Here are some numbered points:
[ 0.63  0.91  0.03 -0.95  0.63 -1.25  0.12  1.05  0.75  0.59 -0.32 -0.64
  1.14  1.44  0.96  0.98] 0
[-0.02  0.78  0.09  0.16 -0.63  0.64  0.26  0.01 -0.21  1.65  0.64 -0.34
  0.82  1.11  1.36  1.76] 1
[-0.51  1.12  1.82  1.80 -1.14  0.03  0.08 -0.54 -0.14  1.16  1.04  0.82
  1.11  0.06  0.63  1.47] 2
[ 0.38 -2.28 -0.73  0.31  0.58 -0.38  0.40  1.32  0.38  0.18  0.68 -0.93
  0.95  1.45  2.06  1.02] 3
[-1.59  0.27 -1.90 -0.16 -2.63  2.11 -2.19 -3.30 -2.27 -1.93  1.51  0.15
 -1.37 -1.92  1.29 -0.82] 4
[-0.84  1.49  1.58 -0.54 -0.50  3.34  0.79 -0.87 -1.76 -2.72  3.30  1.38
  1.76  1.91 -0.55 -1.33] 5
[ 0.38 -0.04 -0.16  0.98  0.34 -0.47  0.24 -0.70  0.29  0.52  0.55  0.40
  0.81  0.64  0.64  2.67] 6
[-0.42  1.48 -1.13 -0.08 -2.77  0.14 -1.24 -0.89 -0.26 -1.41 -0.83  0.35
 -1.19  0.21 -2.16 -2.16] 7
[ 0.70  0.88 -0.11  1.08  1.02 -0.69  0.32  0.54  0.18  0.99 -0.25  0.37
  2.26  1.66  0.54  1.38] 8
[ 0.43  0.28 -0.51  0.70  0.04 -0.54  0.99  0.89 -0.43  0.92 -0.49 -2.43
 -2.24 -2.13 -2.16 -2.16] 9
[-0.65 -0.19 -0.28 -0.14  0.07  0.30 -0.12 -0.27 -0.22  0.26  0.96  0.84
  0.53 -0.50 -0.10  0.85] 10
[-0.06  0.21  0.32  0.38  0.45 -0.61 -0.05  0.14 -0.06  0.63  0.05 -0.18
  0.47  1.30  0.76  1.58] 11
[ 0.71 -0.80 -0.86  0.89  0.49  0.79  0.84 -0.23 -0.49  1.75  0.64  0.86
  1.60  0.43  0.45  2.52] 12
[ 1.96 -0.55  0.69 -1.48  1.10  2.14  1.14  0.53  0.67 -0.43  1.16  2.45
  1.58  1.18  0.45 -0.34] 13
[-0.60 -0.71  0.00 -0.13  0.02  1.00  0.26 -0.35 -1.24 -0.02  0.65  1.31
  1.08 -0.68  0.13  0.62] 14
[ 0.42 -0.08 -0.36 -0.06  0.16 -1.07 -0.74 -0.47 -0.03  0.07  0.25 -0.78
  0.56 -2.13 -2.16 -2.16] 15
[-0.82 -1.51 -0.47 -1.34 -0.25  0.72 -1.34 -0.99 -0.77 -0.85 -1.16  0.69
 -1.07 -0.19 -0.66 -0.47] 16
[-0.64 -0.37 -1.16 -1.42 -0.56 -0.29 -2.17 -2.66 -0.88 -2.00 -0.60  0.92
 -0.88  1.36 -0.79 -0.38] 17
[ 0.14  0.10 -0.15  1.28  0.11  1.10  0.98 -0.16 -0.80  1.86  0.03  1.05
  1.21 -0.25 -0.25  2.08] 18
[ 0.29  0.04 -0.33  0.14  0.74 -0.74 -0.34  0.68 -0.01  0.51 -0.42 -1.52
  0.35  2.00  1.23  2.27] 19
[-0.86 -0.68 -0.46 -0.95 -0.41  0.40 -1.15 -1.00 -1.55 -1.14 -1.05  0.62
 -0.50 -2.13 -2.16 -2.16] 20
[-3.54  1.13  1.66 -1.63  0.39  0.52 -0.60  1.65 -1.76 -0.29 -3.90  1.09
 -1.30  0.63 -0.83 -0.56] 21
[ 0.30  0.34 -0.64 -1.08  0.45  0.19 -1.79 -0.11 -0.67 -1.25 -1.37  0.25
 -0.86  0.71  0.52 -0.83] 22
[ 0.71 -0.35  0.23  1.17 -0.14  0.96  0.52 -1.14 -0.98  1.63  0.61  1.58
  1.34  0.67  0.72  2.86] 23
[ 1.35  0.29 -0.33  1.86  2.28 -2.00 -0.87  0.90  2.71 -0.19 -0.37 -1.10
 -0.40  1.52  2.70  0.16] 24
[-0.65  1.45 -0.89 -0.01 -2.38  1.16  1.00  0.64  0.15 -0.84  2.80  0.63
  1.08  0.67  0.59 -1.23] 25
[-0.75 -0.11  1.76  0.10 -1.24  1.84  1.79 -0.72  0.11 -0.50  0.81  1.44
  1.83  0.83  0.42 -0.02] 26
[ 2.04  0.24 -0.08  1.66  1.89 -0.84 -0.86  0.52 -0.12  0.65 -0.25 -1.00
  0.26  1.61  0.42  1.53] 27
Which five points above are nearest to each new point by angle, seen from the average point of the numbered points? Their numbers follow each, nearest first.
[ 0.68 -0.39  0.85 -0.08 -0.45 -0.11  0.57  0.14  1.67 -0.35 -0.34  0.02
  0.41  0.26  2.75  0.85] 24 3 0 11 19
[-1.65 -2.39 -2.31 -1.98  0.87 -0.57 -1.09 -0.20  3.00 -0.82 -1.69  1.59
 -0.54 -3.23  1.59 -0.26] 16 10 20 22 15
[ 0.45  0.88  1.24  1.04 -1.21 -0.51  0.05 -0.46 -0.36  0.76  0.39 -0.67
  0.39 -0.05 -0.10  0.14] 2 9 15 1 11
[-0.83  0.38  2.23 -0.44 -1.72  0.75  0.55  0.16  1.19 -0.23 -0.53  0.71
  0.60  0.68  1.65 -0.18] 26 2 25 21 1
[-0.13  2.19  1.83 -0.31 -1.80  0.60  0.67 -0.31 -0.42  1.15  0.70  0.65
  0.68 -0.03 -0.10  1.91] 2 1 26 18 23
[-0.25  2.03 -0.88  0.51 -1.37 -0.16  1.04  0.62 -0.13  1.79  0.57 -0.03
  1.69  1.67 -0.13  1.87] 1 8 18 11 2
[-0.35  0.39 -0.49  0.97 -0.45 -0.15  0.07 -0.25 -0.64  0.13  0.32 -1.28
 -0.15  0.97  1.58  1.48] 19 1 11 6 3
[ 0.78  0.70  1.27  2.11  0.73  0.38  0.44  1.65 -0.74 -0.51 -0.12  0.77
  1.17  2.00  0.12 -0.28] 8 27 24 13 11
[ 0.03  0.16 -0.44  0.70  0.04 -0.94  1.14  0.73 -0.24  0.48  0.26 -0.24
  1.02  1.38 -1.28  1.14] 8 11 0 19 27
[-0.33  0.48  0.23  0.95 -0.27 -0.57  0.24 -0.82  0.33  1.34  0.07  0.16
  0.96  0.21  0.47  1.09] 2 6 1 11 8
[ 0.50  0.11  0.85  0.61 -0.01 -0.59 -0.03  0.04  1.28  0.21 -0.28 -0.48
  0.83 -0.43  1.16  0.63] 24 0 11 6 8
[ 0.65 -0.14  0.33  0.49 -0.20 -0.84  0.23 -0.17  0.58  0.37  0.56 -0.85
  0.93  0.20  0.83 -0.11] 24 0 3 27 11
[-0.53  0.97  1.25  1.54 -0.77 -0.18  0.24  1.35 -0.48  1.51  0.65 -2.43
 -2.24 -2.13 -2.16 -2.16] 9 15 20 7 21
[-0.27  0.38  1.18 -0.87 -0.33 -0.82 -1.29  0.43  1.79 -0.28 -0.19 -0.88
 -0.37  1.93  2.61 -0.23] 24 0 19 11 3
[ 1.32 -0.52 -0.01 -1.11  0.15  0.99  1.65  0.64  0.40 -0.77  0.23  2.46
  2.15  0.46  0.86 -1.06] 13 26 5 14 25
[ 0.63  0.64 -0.72  0.73  0.43 -0.77  0.59  1.13 -0.38  1.14  0.06 -0.47
 -2.24 -2.13 -2.16 -2.16] 9 15 20 7 16
[ 0.64  2.07 -0.37 -1.76  1.52  0.10  0.46  0.78 -0.45 -1.06 -0.03  0.51
 -2.24 -2.13 -2.16 -2.16] 9 20 15 7 22
[ 0.31  0.05  0.45 -0.60  0.49 -0.32 -0.12 -0.03 -0.69  0.24  0.08 -0.30
  0.76 -0.26  0.05  1.08] 0 11 19 27 6
[-0.25  0.24  1.13 -0.62 -1.29  0.89  0.38 -0.26  1.40 -0.46  0.48  0.53
 -0.56  1.18  2.87 -0.15] 26 25 1 24 13
[-0.06 -0.61 -0.28  0.41  0.15 -1.13  0.07 -0.13 -0.64 -0.19  1.02 -0.63
  0.74  0.00 -0.56  0.39] 15 9 3 10 27
[ 0.22  0.70  0.14 -1.27  0.76  0.93  1.01 -0.36 -0.33 -1.99  2.13 -0.09
  0.61  1.98  1.56 -1.05] 5 25 13 26 3
[ 0.24 -0.05  0.21  0.54 -0.74 -0.27  0.36  0.79 -0.31  1.05  0.42 -0.57
  0.19  1.20  1.57  0.79] 1 11 19 3 0
[ 1.60 -0.63 -1.12 -1.20  0.23  1.76  0.80  1.10  0.43  0.94  1.16  2.07
  1.83  1.95  0.70  1.22] 13 12 23 3 8
[-0.18  0.93  1.37 -0.89 -0.38 -0.78 -0.88  0.18  2.36 -0.30 -0.72 -0.94
 -0.46  1.76  3.37 -0.63] 24 0 19 11 22
[-0.66 -3.26 -0.84 -1.04  0.06 -0.41 -0.83  0.23  0.64 -0.51 -0.58 -0.41
  0.26  0.84  1.32  0.49] 3 16 19 24 22
[ 0.74  0.17  0.03 -0.88  0.58  0.51  0.46  0.91  0.71 -1.89  1.32 -0.60
  0.62  2.13  1.47 -1.04] 13 3 24 25 5
[ 1.63 -1.41  0.63 -0.98  3.04  0.53 -0.03  0.61 -0.42 -1.04  1.43  0.25
  1.35  0.85  0.66 -1.07] 13 3 24 27 5
[ 0.02 -0.68 -0.57  0.02  0.05 -1.38  0.10 -0.82  0.04 -0.28  0.00 -0.01
  0.98 -0.53 -0.12  0.24] 15 20 10 9 6
